In the data rows, 50 means zero.
Here are some points, one per row:
np.array([45, 47, 71, 44, 42, 42, 99, 39, 50, 40, 47, 44])
np.array([90, 44, 41, 44, 41, 52, 32, 77, 33, 35, 43, 68])
np.array([44, 46, 90, 46, 44, 44, 88, 41, 35, 39, 47, 43])
np.array([46, 73, 66, 41, 41, 42, 36, 39, 70, 45, 50, 41])
np.array([89, 44, 43, 45, 46, 45, 28, 78, 29, 31, 45, 73])
np.array([42, 45, 92, 46, 46, 43, 88, 44, 33, 35, 48, 42])
np.array([48, 48, 45, 43, 43, 45, 89, 40, 82, 46, 50, 46])
np.array([45, 45, 74, 42, 45, 45, 99, 45, 39, 36, 54, 40])
np.array([42, 46, 92, 46, 45, 45, 85, 43, 35, 36, 48, 43])
np.array([46, 48, 72, 46, 42, 43, 99, 39, 38, 43, 46, 46])
np.array([48, 40, 37, 73, 70, 35, 20, 57, 28, 84, 46, 36])
np.array([41, 53, 74, 40, 45, 41, 99, 44, 50, 32, 52, 38])
np.array([75, 43, 41, 43, 43, 87, 26, 58, 30, 32, 46, 88])
np.array([44, 46, 75, 44, 43, 44, 99, 43, 37, 40, 50, 43])
np.array([60, 40, 34, 68, 77, 30, 23, 51, 26, 78, 41, 51])
np.array([44, 74, 44, 47, 44, 45, 38, 42, 81, 40, 46, 45])
np.array([42, 41, 40, 60, 80, 34, 19, 76, 30, 63, 51, 34])
np.array([72, 41, 42, 41, 44, 93, 22, 65, 31, 30, 50, 79])
np.array([65, 42, 42, 43, 44, 99, 24, 73, 28, 29, 47, 70])
np.array([62, 43, 42, 43, 43, 99, 25, 65, 30, 32, 46, 79])
np.array([46, 47, 95, 44, 43, 45, 71, 41, 39, 40, 51, 43])
np.array([45, 59, 49, 42, 47, 46, 30, 50, 92, 37, 57, 40])
np.array([38, 43, 37, 72, 60, 32, 26, 68, 34, 89, 48, 35])
np.array([43, 45, 78, 44, 47, 45, 99, 47, 33, 34, 51, 40])
np.array([47, 49, 43, 44, 41, 47, 96, 39, 77, 46, 50, 46])
np.array([47, 45, 47, 42, 48, 47, 99, 49, 40, 38, 56, 42])
np.array([71, 44, 40, 43, 40, 99, 29, 65, 31, 35, 43, 75])
np.array([47, 58, 48, 43, 47, 46, 29, 48, 95, 38, 55, 43])
np.array([42, 72, 74, 40, 45, 43, 27, 46, 64, 35, 54, 40])
np.array([40, 43, 41, 75, 71, 38, 28, 40, 29, 87, 45, 44])
np.array([86, 43, 41, 45, 44, 59, 27, 79, 28, 30, 45, 72])
np.array([48, 61, 45, 44, 43, 48, 39, 41, 93, 45, 49, 46])
np.array([44, 46, 41, 55, 37, 55, 25, 90, 39, 63, 58, 38])
np.array([54, 44, 43, 44, 45, 99, 26, 69, 30, 31, 47, 66])
np.array([77, 44, 40, 43, 41, 90, 31, 56, 32, 33, 45, 85])
np.array([46, 45, 35, 66, 64, 39, 32, 31, 47, 92, 51, 43])
np.array([41, 43, 37, 73, 59, 37, 24, 53, 36, 93, 52, 35])
np.array([47, 56, 48, 43, 47, 50, 31, 48, 95, 39, 55, 41])
np.array([43, 45, 77, 45, 48, 43, 99, 47, 32, 33, 50, 40])
np.array([46, 56, 48, 43, 47, 46, 30, 49, 95, 39, 57, 41])
np.array([42, 76, 47, 44, 45, 41, 52, 43, 74, 36, 49, 41])
np.array([34, 40, 40, 72, 75, 36, 20, 52, 24, 81, 45, 58])
np.array([79, 43, 43, 39, 57, 42, 24, 58, 32, 30, 53, 91])
np.array([46, 48, 48, 48, 49, 48, 35, 49, 37, 37, 89, 45])
np.array([44, 48, 90, 46, 44, 44, 89, 40, 35, 40, 46, 44])
np.array([35, 40, 33, 67, 71, 62, 20, 47, 30, 88, 43, 58])
np.array([45, 47, 48, 45, 43, 45, 99, 41, 73, 41, 49, 44])
np.array([44, 46, 76, 43, 46, 44, 99, 44, 35, 37, 50, 42])
np.array([45, 47, 47, 40, 44, 47, 75, 45, 87, 43, 57, 41])
np.array([72, 43, 41, 44, 42, 85, 29, 59, 30, 33, 44, 91])
np.array([57, 41, 35, 64, 78, 30, 22, 69, 28, 72, 43, 38])
np.array([44, 47, 72, 46, 43, 44, 99, 40, 37, 41, 47, 46])
np.array([73, 44, 39, 42, 41, 99, 29, 66, 31, 34, 45, 73])
np.array([49, 78, 54, 38, 44, 46, 30, 45, 54, 43, 61, 40])
np.array([51, 52, 48, 38, 42, 51, 38, 43, 54, 54, 80, 46])
np.array([77, 44, 40, 43, 41, 76, 31, 86, 31, 36, 43, 58])
np.array([82, 43, 43, 44, 44, 79, 25, 83, 29, 29, 47, 57])
np.array([46, 47, 44, 41, 44, 46, 99, 43, 70, 43, 56, 42])
np.array([39, 44, 40, 75, 56, 40, 28, 38, 34, 96, 48, 52])
np.array([38, 43, 40, 76, 68, 37, 27, 39, 29, 88, 44, 53])
np.array([37, 43, 41, 74, 76, 38, 24, 44, 27, 82, 45, 46])
np.array([39, 44, 40, 76, 65, 37, 29, 37, 29, 90, 43, 57])
np.array([45, 79, 44, 47, 45, 45, 37, 42, 73, 39, 47, 44])
np.array([47, 47, 44, 44, 44, 46, 88, 41, 85, 42, 51, 43])
np.array([50, 42, 36, 67, 73, 31, 22, 71, 28, 78, 42, 37])
np.array([57, 39, 35, 74, 58, 30, 17, 63, 24, 85, 43, 57])
np.array([44, 47, 52, 43, 42, 43, 91, 43, 82, 40, 52, 44])
np.array([92, 44, 42, 43, 43, 54, 29, 79, 31, 35, 47, 60])
np.array([38, 41, 39, 72, 65, 41, 21, 39, 28, 89, 47, 63])
np.array([46, 48, 68, 42, 41, 46, 99, 39, 42, 45, 49, 46])
np.array([47, 47, 44, 43, 43, 44, 89, 42, 83, 44, 52, 44])
np.array([53, 43, 33, 62, 71, 35, 33, 42, 44, 91, 45, 37])
np.array([43, 47, 89, 46, 44, 43, 92, 41, 34, 38, 46, 44])
np.array([56, 67, 45, 37, 36, 70, 48, 32, 53, 60, 57, 49])
np.array([44, 40, 38, 72, 68, 36, 17, 45, 25, 85, 45, 65])
np.array([71, 41, 41, 44, 45, 80, 21, 66, 26, 36, 46, 90])
np.array([46, 46, 46, 41, 45, 45, 98, 45, 76, 38, 53, 42])
np.array([62, 45, 40, 43, 41, 99, 29, 61, 31, 35, 45, 81])
np.array([40, 44, 33, 60, 50, 36, 27, 84, 42, 80, 54, 36])
np.array([46, 48, 44, 45, 42, 46, 99, 41, 70, 45, 49, 46])
np.array([41, 46, 75, 43, 45, 41, 99, 43, 51, 35, 49, 40])
np.array([42, 46, 48, 43, 47, 44, 90, 47, 83, 34, 54, 40])
np.array([49, 56, 44, 45, 43, 48, 42, 39, 95, 46, 51, 48])
np.array([67, 42, 40, 41, 49, 90, 24, 68, 27, 33, 44, 86])
np.array([70, 43, 40, 43, 42, 92, 27, 74, 28, 32, 43, 78])
np.array([42, 71, 46, 46, 47, 45, 33, 46, 87, 34, 49, 42])
np.array([49, 49, 44, 42, 42, 47, 77, 37, 85, 51, 51, 47])
np.array([38, 41, 40, 74, 65, 36, 24, 42, 25, 86, 44, 69])
np.array([49, 72, 59, 40, 40, 47, 38, 35, 69, 48, 53, 44])
np.array([43, 47, 88, 47, 43, 45, 93, 40, 35, 40, 45, 45])
np.array([47, 61, 45, 45, 45, 46, 35, 42, 94, 44, 52, 45])
np.array([88, 44, 41, 45, 43, 59, 29, 80, 29, 32, 44, 68])
np.array([90, 46, 42, 44, 42, 54, 32, 83, 33, 37, 46, 50])
np.array([43, 72, 46, 46, 48, 44, 31, 46, 86, 35, 49, 42])
np.array([43, 69, 45, 47, 47, 45, 33, 45, 89, 36, 48, 43])
np.array([47, 56, 48, 42, 47, 47, 30, 49, 93, 40, 58, 40])
np.array([43, 71, 45, 47, 47, 44, 33, 46, 87, 36, 48, 42])
np.array([65, 43, 42, 43, 43, 97, 26, 73, 28, 30, 45, 79])
np.array([45, 65, 78, 42, 38, 44, 40, 35, 67, 46, 49, 46])
np.array([45, 60, 45, 45, 45, 48, 36, 44, 95, 41, 51, 45])
np.array([45, 80, 45, 47, 44, 45, 38, 41, 70, 41, 47, 45])
np.array([65, 45, 40, 43, 39, 99, 34, 56, 33, 37, 45, 83])
np.array([46, 71, 56, 43, 41, 45, 38, 37, 80, 44, 48, 45])
np.array([39, 42, 41, 73, 71, 38, 26, 40, 29, 88, 47, 46])
np.array([46, 48, 80, 40, 37, 46, 78, 36, 57, 49, 52, 45])
np.array([45, 46, 73, 46, 43, 45, 99, 41, 37, 39, 47, 45])
np.array([47, 47, 44, 42, 42, 46, 86, 41, 82, 44, 54, 45])
np.array([44, 66, 47, 45, 47, 45, 32, 47, 92, 35, 50, 43])
np.array([45, 74, 44, 47, 44, 45, 36, 42, 82, 39, 47, 44])
np.array([43, 42, 41, 72, 78, 37, 24, 45, 29, 80, 47, 37])
np.array([51, 51, 43, 42, 39, 49, 63, 36, 86, 55, 53, 49])
np.array([44, 47, 71, 45, 43, 43, 99, 39, 46, 42, 47, 44])
Along one direction, these points spread out more than along any other. How many in every 100 of the points above lie lower along it than each point below? Answers are rounded to whole numbers. More than half of the points above lie lower than the first one.
np.array([45, 48, 71, 45, 43, 45, 99, 40, 37, 41, 47, 44]) 81
np.array([45, 76, 45, 46, 45, 45, 36, 42, 77, 40, 48, 44]) 51
np.array([37, 41, 40, 70, 70, 35, 18, 43, 28, 88, 51, 57]) 18
np.array([39, 43, 37, 71, 75, 33, 26, 58, 31, 83, 44, 38]) 31
np.array([43, 72, 45, 48, 45, 44, 37, 42, 85, 39, 46, 45]) 62
np.array([44, 82, 46, 45, 46, 45, 39, 46, 63, 36, 49, 41]) 46
np.array([43, 68, 46, 48, 46, 45, 35, 43, 90, 38, 47, 44]) 62
np.array([43, 42, 38, 69, 71, 37, 26, 42, 38, 89, 49, 37]) 41
np.array([45, 45, 47, 41, 45, 44, 96, 46, 76, 40, 55, 41]) 95
np.array([59, 52, 44, 35, 39, 52, 44, 37, 64, 64, 65, 55]) 46
np.array([57, 40, 39, 57, 67, 34, 19, 89, 32, 58, 50, 33]) 21
np.array([43, 44, 43, 44, 67, 45, 21, 93, 41, 40, 56, 38]) 41
np.array([46, 48, 49, 45, 49, 51, 32, 51, 41, 40, 87, 44]) 43
np.array([45, 78, 44, 46, 45, 46, 35, 42, 74, 39, 48, 44]) 46
np.array([45, 47, 89, 46, 43, 45, 89, 39, 37, 41, 46, 44]) 77
np.array([46, 46, 45, 43, 43, 46, 91, 41, 81, 42, 52, 45]) 89
np.array([38, 42, 41, 75, 72, 37, 25, 40, 27, 85, 45, 52]) 30
np.array([77, 43, 41, 43, 46, 73, 25, 65, 27, 31, 45, 90]) 6
np.array([39, 44, 42, 76, 65, 38, 27, 40, 30, 91, 45, 46]) 38
np.array([89, 43, 40, 45, 51, 45, 28, 78, 30, 32, 43, 72]) 22
np.array([46, 70, 78, 37, 44, 44, 35, 46, 52, 35, 58, 39]) 60
np.array([40, 41, 38, 75, 67, 34, 23, 46, 25, 85, 42, 64]) 13
np.array([45, 41, 38, 73, 75, 34, 23, 48, 28, 83, 45, 41]) 27
np.array([37, 42, 41, 71, 78, 38, 24, 42, 26, 80, 46, 51]) 29
np.array([46, 46, 47, 41, 45, 48, 99, 46, 59, 40, 55, 40]) 84
np.array([45, 46, 47, 42, 43, 48, 99, 44, 57, 43, 55, 44]) 78
np.array([47, 71, 53, 39, 40, 48, 37, 39, 72, 49, 57, 44]) 54
np.array([44, 45, 96, 44, 46, 44, 71, 46, 35, 35, 52, 42]) 69
np.array([46, 54, 46, 44, 46, 50, 36, 45, 97, 42, 54, 44]) 62
np.array([43, 46, 93, 45, 45, 44, 84, 43, 34, 37, 48, 42]) 72
np.array([40, 42, 43, 67, 80, 39, 20, 44, 30, 80, 51, 39]) 30
np.array([46, 47, 48, 42, 43, 47, 99, 42, 57, 43, 52, 44]) 78
np.array([59, 43, 43, 43, 45, 99, 26, 71, 28, 30, 47, 68]) 17
np.array([46, 46, 46, 43, 45, 45, 99, 44, 69, 38, 54, 42]) 94
np.array([39, 43, 37, 72, 53, 63, 27, 34, 30, 91, 43, 68]) 21
np.array([44, 75, 44, 48, 44, 45, 38, 42, 81, 39, 46, 45]) 60
np.array([54, 53, 45, 40, 35, 52, 49, 34, 57, 60, 71, 55]) 46
np.array([48, 54, 46, 46, 44, 48, 42, 40, 97, 47, 50, 47]) 66
np.array([40, 44, 40, 75, 60, 51, 30, 37, 35, 94, 46, 39]) 41
np.array([37, 41, 42, 73, 72, 38, 21, 43, 27, 86, 47, 50]) 25
np.array([48, 49, 45, 43, 42, 48, 99, 40, 50, 47, 52, 48]) 72
np.array([43, 46, 91, 46, 44, 43, 87, 42, 35, 38, 48, 43]) 74
np.array([41, 42, 38, 66, 81, 33, 24, 47, 26, 78, 43, 59]) 24
np.array([39, 41, 43, 57, 59, 42, 15, 91, 37, 55, 61, 33]) 28
np.array([46, 47, 48, 48, 49, 48, 34, 50, 36, 39, 89, 45]) 43
np.array([90, 46, 41, 45, 42, 42, 34, 81, 34, 37, 44, 63]) 40
